Rows swapped in pairs by one turn or mirror: which row each one swaps with:
robab: [ 25.3  -6.5   5.3   5.5 -13.6 -14.8   5.9   4.1 -14.9  -1.6   4.3  -7.3
   4.9  -4.4   6.3 -11.5  11.7  -3.1   9.1 -14.8  11.8  10.3  -9.3 -26.9
  -3.0  -3.1 -29.0]
dok: [ 20.6  -3.3  -5.2 -10.4   6.4  -1.9   0.8   6.2  13.5  -9.8 -14.2 -20.7
  17.8 -30.5 -12.7  17.1   5.4  -4.6  13.5  -7.3  27.4  11.2   6.3  -0.8
  17.3 -13.8   3.8]
tapi: [ 39.2   3.1  -9.4 -10.2  -4.0  13.2  17.9   7.6   3.0  -3.5  -9.4  -4.9
  18.7 -24.6 -10.7   5.4 -21.0  -3.1  12.3 -24.1  16.7   0.7  -3.1 -12.0
   5.0  19.1 -24.8]
nupor: [ 26.6  -3.8   2.7  21.5  22.7   8.6  23.2  27.4   9.0  25.1  -3.4  -6.7
 -15.2   9.2  -3.1 -11.7   0.6 -10.4  17.4  -2.9  25.2   4.0  15.8 -16.1
  -2.4   1.6 -12.8]
ribe: [ 16.9   4.7  -9.7  12.1  -2.6   2.6  19.5  10.4  35.3   6.5  11.1  10.5
  10.7   0.3  -9.9   1.1  12.3  -8.0   4.0   3.5  21.5   3.7  11.1  19.7
   7.3  12.3 -27.0]
Fon: [ 14.3  24.5  11.6   6.8  34.7  12.4   6.9  14.4  32.9   2.6  -4.5 -13.7
  14.7  -5.6  -6.1  -4.7 -13.3  -2.9   4.6 -11.7  12.8  11.0  10.9 -11.5
  -9.2   5.4 -22.2]
nez: [ -2.9  -6.5 -14.1   0.8  26.3  22.4   7.5  10.3   2.1  -1.2  -3.4 -18.4
  -7.2 -13.2  -7.8   7.1  -6.0  -7.8   2.2  -4.6  19.5  11.3 -32.3   7.8
   2.1   7.8 -11.1]
Gekan: [  0.0  -1.4  19.0  13.9  15.6  24.8   9.3  18.5  19.2  15.4 -17.0 -22.6
  -1.9  -4.8  -2.2  14.1  19.7 -10.8  -9.6 -11.1  26.5  25.2   3.4 -11.2
   9.8  -2.2  -8.6]
neno: [  3.1  10.6  -9.0  25.4  -9.7   3.9   2.3   4.7   8.0   7.3  20.4   3.9
  -6.7  -5.1   1.8   7.0  22.6 -11.6  -1.7  -5.6  14.9   2.8 -20.7  -8.5
  18.9  -5.0 -28.0]
gisan: [ 24.1   3.5   3.6 -23.7  13.4  16.3  15.3  11.7  16.7 -11.3 -10.3 -14.3
  12.5  -2.8 -10.9  20.8   8.1   5.2  -6.6 -11.1  32.3   2.0   8.1 -10.4
  13.8  15.2  -7.5]
megup: [  9.6   9.9  10.9   7.8  19.3  11.4   8.4  13.0  48.3  -2.3  -9.1 -23.9
   5.1  -9.3 -17.2  10.2  20.4 -18.8   0.4 -10.2  19.3   6.5 -18.3 -12.2
  12.1   6.7 -19.3]
dek: [ 16.0  -0.3  -9.7   5.3  31.5  31.9   7.1  22.5  12.0   5.1  -8.1 -19.0
  11.5 -12.6  -0.5  22.6  -2.3  -5.4  17.9  -5.8  29.0  10.2 -21.9 -22.9
   3.9   6.8 -20.2]
siv: [ 34.2   5.1  -6.2  10.7  -9.1  15.2  11.8  16.4 -16.0  -1.3   7.8 -26.4
   9.9 -18.0 -15.7   0.5  -3.6 -12.5  12.2 -20.3  14.1   1.4 -11.0  20.8
   4.1  13.6 -33.6]
Nefa: [ 20.2  14.8 -19.8   9.4   0.3  18.1  10.3  18.7 -27.7  10.0 -10.1 -12.5
  10.7 -13.6   3.8  12.2  -1.6 -10.7   3.6 -11.8  17.8   4.2  -7.9  -4.8
  -3.2   7.5 -39.6]
Tafe: [ 11.1  18.3   5.7   2.6  15.3  19.5   5.1  13.4 -24.2  -2.9   0.8  -1.9
   8.2 -29.7  -6.5  10.9   8.6  -8.5  -0.4  -8.2   5.1  15.6 -19.0   6.0
   6.9   3.6 -14.8]
nin: [  9.8  -4.8  17.6   7.3  18.3  -1.1   6.5  13.5   7.0   2.1 -23.4 -33.4
 -13.3  -6.5 -22.9   8.6  11.2 -16.0  13.0  -7.9  25.6  16.8  -4.9  -6.5
  -0.6 -17.0 -25.9]
pibuz: [ 20.1 -11.5   9.9  22.6   4.4  -6.4  10.1   5.4  12.4  10.6  -8.8 -32.8
  -6.0 -11.4  -6.2   0.5   0.4  -1.4   2.8 -11.6  10.2  31.0  -4.0  -1.4
  -0.7 -28.0 -20.3]
Dat: [ 50.5 -18.7   8.0  12.9   6.1  38.4  11.9  11.1  15.1   5.8  -2.5 -18.0
  -2.0   5.5  -4.9   3.9   3.7  -8.6   8.6 -13.3  12.6   6.0 -19.2 -21.2
   7.2   4.3 -16.5]
kegal: [ 20.6  -9.5   8.6   7.2   1.1   5.7   7.0   8.0 -30.4   5.8  -0.7  -6.0
  -4.1 -19.4  -1.6   0.2  -0.3 -10.4  12.7 -13.4  14.3   6.1  11.3 -33.8
   1.1  -0.3 -20.8]
biv: [ 28.5  10.1   4.0  10.5  -4.4  -2.5  10.7  12.8  14.9  -1.7   4.3   3.8
   0.2  -9.9  -2.7   2.4  21.8  -7.7  11.4 -12.6  13.0   2.7  34.2 -30.0
   6.6   1.3 -10.7]
teza: [ 21.3  16.7   4.3   6.0  -0.2  25.7  11.3   6.5  14.4 -18.1   3.0  -1.7
   8.3   2.9   0.6  -1.7  -8.0  -5.6 -12.4 -17.1   2.2   7.2 -20.5 -13.7
  -4.7  24.5 -25.1]
nov: [ 21.6  -4.8  22.3   4.5  -3.6  28.6  28.2  15.3  22.6   2.9  -4.4  -2.3
   0.6  -8.1  -8.7 -16.9 -16.3  -8.4  10.5  -5.1  22.7  17.3 -10.2  -5.6
  -8.4  10.4 -23.3]
sapa: [ 30.6  14.4  15.7   4.9  30.9  20.6   8.3  10.6  -9.4   6.6  -1.0  -4.6
   7.1  -2.4   1.2  10.3 -19.7 -12.3  -4.2 -15.3  12.9  10.6   6.7   5.4
  -1.9   7.0   0.6]
pudeg: [ 11.1  -0.8  10.1  12.3  29.4  36.8  11.4  14.3   5.5   5.2  -0.8 -17.3
  -4.8  -6.7  -9.1  -0.6  -9.5  -5.9   0.1 -15.7  19.3   4.1 -22.3 -31.0
   2.9   6.3 -29.7]
pevas: [ 27.2  -6.4  -4.1  15.2 -10.5 -23.9  10.4   9.6  34.1   1.3  -3.5 -25.0
  -2.6 -20.9  -1.6   7.9   3.1  -5.1  -2.9  -3.1  11.9   7.4   4.5 -19.7
   3.4  -3.8  -2.9]
ribu: [ 22.3 -10.9  12.1   0.3   6.0  -2.6  13.4  25.5  -0.6  -1.7 -10.3 -31.3
  11.1 -13.6 -19.2  20.1   9.1 -16.4  -0.1 -14.6  27.9   8.7 -26.7 -19.7
  15.0  12.4 -25.0]
Zarub: [ 19.5   1.0 -22.6  36.6  -0.8   1.5   8.0  -0.7  10.1   1.3  13.5   3.0
   6.8   1.4   5.8   4.3  23.0 -12.4  15.4   0.2   4.0   7.2  -6.8 -22.5
   1.6  -0.2 -13.7]
paruf: [  8.6  -8.2   5.3  14.0   7.5  -1.4   4.5   1.7  14.4   8.1   2.7  -9.2
  -4.6 -13.9 -10.4   5.2  19.4 -21.4  15.8   8.0  27.0 -10.4  14.7  17.9
   7.0  -6.3  -3.7]
Kobi: [ 32.0  -7.8   8.6  10.9  18.6   4.4  27.0   1.1  16.1   7.1 -19.0  -3.5
 -13.0  -3.6 -22.6 -11.2  -5.3  -9.9  13.8   2.5  35.9  -2.8   8.3   2.5
   0.6   5.0 -26.1]
gon: [  9.1  19.5  -0.9   8.4  -7.8  33.4   5.7   5.0 -14.3  -0.3   6.2   0.5
   4.8  -7.5   3.4  -9.9  24.9 -10.1   7.0 -12.1  12.6  -2.0   7.3   1.0
   1.7  14.3 -17.4]
Gugi: [ 35.9  26.6  10.4   0.2   8.2   2.5  -5.8   6.4  16.9  -9.1   3.3  -3.3
  17.4 -15.3   1.4  -2.3 -20.7  -2.9   9.6 -24.8   0.0   7.7  -2.6   0.0
  -6.9   6.9 -22.2]
noni: [ 23.4  22.0   0.6  13.4 -17.9  -5.6   2.4  12.0  18.0   2.9   1.2  -6.4
   0.5  -7.5   8.3   9.1 -28.4 -12.0  16.8 -16.4   8.9   7.9  12.7 -18.8
  -5.2   1.9 -27.2]
Benit: [  7.3  30.5 -16.9   0.6  20.8  -6.9   8.5  10.3   0.1  -3.2  -5.4  -7.4
   5.3   3.1 -13.0   6.3   3.8  -7.0  11.0  -6.5  20.8   2.5  -6.6  17.1
  19.0   5.1  -6.1]
Bozab: [ 18.0  14.7  -5.2  20.9  19.1 -12.1  -1.3   9.5   5.2  -4.6  23.4 -16.0
  -4.7 -15.2  -0.1  -2.2  11.1 -21.9  11.8  -7.6   1.7  -5.7 -17.5   1.2
   2.9   4.5 -39.2]
Rud: [ 11.5  -1.2  -8.6  39.9   5.2   8.9   4.5   9.3  -4.1  25.9  10.7  -7.8
  -7.4 -10.1   9.7   3.1   3.2 -21.8  13.8 -15.5  -1.9   1.6   0.3 -13.2
   3.5  -0.5 -19.7]
sukim: [ 52.4 -11.1  -1.4  13.0  -0.7   9.0  11.7  15.0  -4.5   6.6   2.8 -13.0
  15.4  -9.5   0.6  -0.2  -1.5 -11.9   2.2 -11.9  12.9   0.4  24.2 -14.4
   2.9   5.6   2.8]
leti: [-13.1  -4.2   4.2  16.8  -3.6   6.1   6.7  34.0  14.9   2.5   3.2 -24.5
  -6.4  -4.6 -11.9  15.7  -1.5 -19.2  -4.9   6.6  20.2  12.5   0.2 -10.2
   7.9  -1.5  -4.1]
mogo: [  6.3   4.1  14.9   8.5   7.2 -25.2  -4.3  23.4  -8.4  -3.7   8.3 -16.5
   1.6 -17.5  -4.6  19.7   6.3 -19.7  21.1  -6.6  19.3   3.8  -8.5   3.9
  13.8   3.6 -14.0]
Mon: [ 29.1   3.5 -16.1   2.1  -3.0  10.0   8.0  -3.5  -9.6  14.3   0.5   3.3
  13.9 -21.0   7.4  18.4   2.4 -10.7  20.0 -26.3  16.1 -11.2  -2.1  -1.1
  11.7  15.0  -5.9]
Dob: [ 32.2  -4.9   3.0  25.3 -18.3  -4.3   8.1  13.9  47.9   5.1   0.7 -17.4
  -1.1 -11.0   1.2  -1.1  12.0 -11.5  -0.2  -2.1  15.4   3.5   5.6 -11.3
   1.9   2.2 -21.3]
zan: [ 39.6  28.5  -1.3   9.2  27.0  15.9   9.6  16.5  21.4   1.2  -8.1 -20.9
   1.9  -3.3   6.5   1.7  -5.4  -7.6  -0.5 -13.7  11.3   8.5   8.4 -18.9
  -0.9   7.8   6.3]
fizak: [  3.3  30.8  11.4  19.2 -16.5  -4.1   7.5  -1.1  28.7   8.3   4.8 -18.9
  14.7  -5.3   1.9   4.3   2.6 -15.4   1.9 -13.5  10.0   2.9 -10.1   6.9
  14.8  -0.1 -18.7]
rona: [ 30.3  17.4  11.8  18.0 -14.5 -26.5   8.0   8.8  20.7   4.1   1.4  -3.9
   5.6   4.8   5.4  10.7  -2.8 -17.3   1.8 -19.3   9.7   9.5  -8.6   9.4
   8.1  -1.0 -24.0]
gabo: [ 17.7  -5.2 -17.2  12.4 -15.5   7.5  13.2  -1.4  15.8   5.1 -14.5   1.2
  14.0 -25.7 -13.1   2.4  -4.4 -15.3  30.1 -17.9  25.8   7.7  -3.0 -20.0
  16.0  -9.4  -7.3]
mabib: [  1.1  -6.9 -10.9  15.1   7.2   1.1  16.0  24.2   9.1  13.7   0.4 -11.1
 -16.0  -4.6 -13.3  19.6  18.2 -27.7   3.1  11.2  26.2   3.1  14.1   5.3
  13.6   2.0  -9.4]
Zuzi: [ 41.9 -18.9  17.2   8.0  30.8   9.0  11.8  10.0  11.4   5.5  -2.5 -10.4
   3.5   4.5  -5.1   1.9   5.7  -3.4  -8.4 -10.6  14.2   9.7 -24.8   5.4
  11.9   9.2  -8.2]
pebun: [ 27.5  12.2  13.7  11.5  12.0  -7.0 -10.6   5.2   2.7  10.7   8.3  -3.5
   3.9 -27.9   2.4  -3.2  18.7 -11.4  34.2 -14.0   8.9  -7.4  -5.9  -0.4
  10.1  -2.5 -20.9]
Rus: [  9.1 -11.9 -10.2  28.0   9.4  -1.1  15.7  14.2   6.1   3.9 -18.5 -29.8
  -9.3 -12.1 -14.3   6.9  17.6 -19.9 -10.7   4.8  12.9  17.4  -8.9 -17.5
  -6.5 -14.4 -21.5]
kozol: [ 12.7 -17.1   2.9   6.6  -5.6  33.0   9.7   6.9   0.6   3.2  -3.7  -1.9
  -2.5  -8.7  -2.9   1.8  -8.2  -5.5  10.1   5.2  21.5  -1.9  24.0 -21.5
   1.5   0.4 -30.9]
meb: [ 11.7  17.4  -3.8   0.3  28.3  22.6   7.0   5.4 -20.2   1.3  -6.9  -8.3
  -0.6   3.3   3.9   1.6 -15.3  -7.0   3.6 -12.2  14.1   5.5  12.6 -10.1
  -3.2   4.2 -10.3]
Vibo: [ 23.7 -32.9  15.9  12.7  18.6  -0.9  17.2   6.0 -17.2   3.0  -6.0  -8.9
   3.3  11.5  -1.9  -6.1 -11.3  -8.6   7.8 -12.0  13.7   0.9  -1.5  -9.5
   0.9   9.7 -18.6]
Kep: [ 30.5  15.7   0.6   4.3  -3.9  22.2  10.2   4.4  14.9  10.6   7.3  16.0
   5.8   2.6  19.3 -11.6   8.2  -0.3   7.6 -17.7  11.3   7.5  -6.7 -14.0
  -4.8  10.2 -31.7]
Mab: [ 22.6 -15.8   0.7   8.8  19.8   4.3   8.0  11.6  22.5   0.2  -4.2 -24.7
  -9.5 -22.2  -5.8   6.4  11.1 -11.8   1.7  -7.0  15.1  13.3  -9.2 -20.3
  -5.2  -4.4  19.6]
Fav: [ 30.0  -5.4  20.7  -3.8  10.6   6.3  15.8  13.0  23.2  -8.7 -15.8 -18.8
   1.5  -8.1 -20.4 -14.3 -14.5 -14.4  24.0 -12.7  25.0  -1.6 -12.8  -2.7
 -11.6   7.3 -27.2]
bove: [ 30.3  22.3  -3.3  15.0 -18.8  -8.8   8.4  15.4  19.5   6.5   7.0  -8.5
 -31.7 -16.2  -3.3   9.6  13.2 -16.8   4.1  -9.5  12.8  21.0  -6.7  -7.8
   8.8  -1.2 -17.0]
Nup: [ 38.8  12.2   0.8  10.8 -10.4   3.6  11.3  16.5 -25.2   3.5   4.6  -8.1
  -4.1  11.3  -1.5   5.6   5.4 -12.7   1.1 -14.9  14.0   4.9  -4.6  11.0
  -0.2   8.9 -33.2]
Lutaz: [ 32.1  41.5   5.8  14.1  14.1 -18.4   4.9  11.2   7.2   0.6  -2.7 -14.0
  -0.4  -6.0   2.9   8.0 -10.0 -11.1  -1.1  -5.5  18.5   3.3   1.2  10.6
  10.8   5.5 -12.6]
Veleb: [ 23.6   0.5 -20.1  -1.3   1.4  10.1  20.2   1.1  26.6   8.4  -9.7   8.1
  -1.0 -13.8  -8.3  12.0  19.2 -10.4  24.1  -3.4  32.5  -5.3  10.5   9.8
  17.0   3.1 -11.6]
bib: [  0.3  -2.5  15.0  14.2  -6.6   5.6   9.4  12.4  44.3  13.3  -2.5  -7.7
  -5.5 -18.6  -0.4  12.6  12.2 -11.2  13.3  -5.3  23.1   3.9  -4.5 -20.9
   7.0  -3.7 -37.4]
tib: [  1.2 -17.8  -2.4  20.6 -10.7  -0.2  23.8  15.7  15.0  -7.4   1.4 -14.0
  -3.7   0.8 -15.0   5.2 -10.8 -18.0 -17.6   2.8  22.0   4.4  -8.9  -6.8
  12.3  16.2 -13.1]
luti: [ 17.2  -9.1  -5.7   0.7  -8.0   5.4  20.9   7.5  37.7 -16.8 -10.9 -14.5
  -3.1  -1.0 -27.5  10.2 -16.7 -12.3   3.5  -2.6  24.3   7.1  -7.2  -2.1
   3.2  11.9 -17.1]
sogoz: [ 16.0 -25.2  13.0  25.0  11.0  12.4  15.5   4.8   0.7  28.5  -4.4 -23.6
  -1.1  -6.3   2.4   2.8  19.8 -10.2  -6.6   1.2  12.4  -7.6   2.1 -12.2
   1.4  -6.3 -16.7]
lege: [  3.4  19.4   1.4  13.9  -2.1   9.3  -4.0  16.1  12.2 -16.1   0.3 -19.2
   7.7 -10.1  -8.2  30.0  -0.1 -14.7 -20.1   2.0   7.6  13.9   6.2  -8.6
  17.4   1.9  -8.1]
fep: [ 37.6   5.6 -13.1  13.3  -7.4  13.4   6.8  22.3  15.8   1.0  -1.1 -29.5
  11.7 -10.5   5.3   4.4 -16.9  -9.6  -4.7  -9.3  25.6   3.2 -16.9 -22.2
   4.6   8.5  10.6]
zigo: [ 29.2 -24.0  12.4  10.6  -2.4  -6.2  11.4  10.9  48.5   8.9  -2.0  -9.2
   3.2  -8.6 -16.3   3.2   7.4 -11.5   9.8  -2.2  20.7   1.7  -0.7   7.4
   2.7  -0.3 -23.1]
fuvap: [ 12.0 -12.1   0.3   2.9   2.3  -5.4   6.2  11.6  -9.9  -4.8  -1.9 -28.5
   0.4  -9.3  -9.2  27.5  13.4 -13.6 -15.0  -2.8  24.8   6.1 -14.2  -9.8
  21.5   7.8  -4.0]
tozu: [ 23.9 -19.7   4.3  10.6  37.3   6.5  21.7   9.0  10.6  14.7   0.4  -8.4
  -5.9  -1.1  -2.2   3.5  -8.6  -7.2   3.1 -15.0  18.9  12.4 -23.6  -5.2
   4.6   0.3 -42.1]
poga: [ 28.8  10.2  -1.7  -5.8   9.4  25.6  17.1  -7.5  12.0   4.5 -19.8 -25.6
 -10.5  -1.8 -15.7   0.4 -11.6  -3.2   5.5 -25.3  20.5  -6.2 -11.2 -11.9
   4.8  11.6 -32.4]
robaf: [ -7.5  14.3   2.7  10.4  -5.8   2.0   4.5  12.0  -5.1   4.1  -3.8  -8.0
   4.2 -20.4   6.7   2.0 -31.3  -8.4  15.6 -16.6  17.7   4.0   5.2 -24.6
   4.9   1.7 -29.5]
rov: [ 27.8  14.8  -0.2 -10.0   4.2  19.8   9.2   3.9  21.2 -13.8 -15.2  -5.5
  21.7 -19.8  -6.2   2.5 -18.3   0.3  10.1 -27.1  12.3  14.7  -7.7  -6.0
   3.8  11.3 -30.9]
kibem: [ 21.8  19.2  -3.9   6.4  -3.6   5.6  -9.8   1.8  15.9  -2.8   1.5 -10.3
   1.7 -19.8   1.1  14.7  16.7 -11.1  26.6 -12.0  12.1  10.3 -21.1  -7.9
  19.0 -16.8 -14.2]
Nuti: [ -1.8   1.6  -7.6  10.2  -5.9  22.3  10.2   5.3 -18.0   4.0  -2.9   1.7
  12.7   5.5  -4.2  -2.7 -18.1  -6.7  10.2 -17.7   9.4   1.4   9.6 -12.7
   5.0   4.1 -24.6]

leti swaps with Nuti
zigo swaps with Gugi
Dob swaps with rov
tapi swaps with pevas
fep swaps with gabo

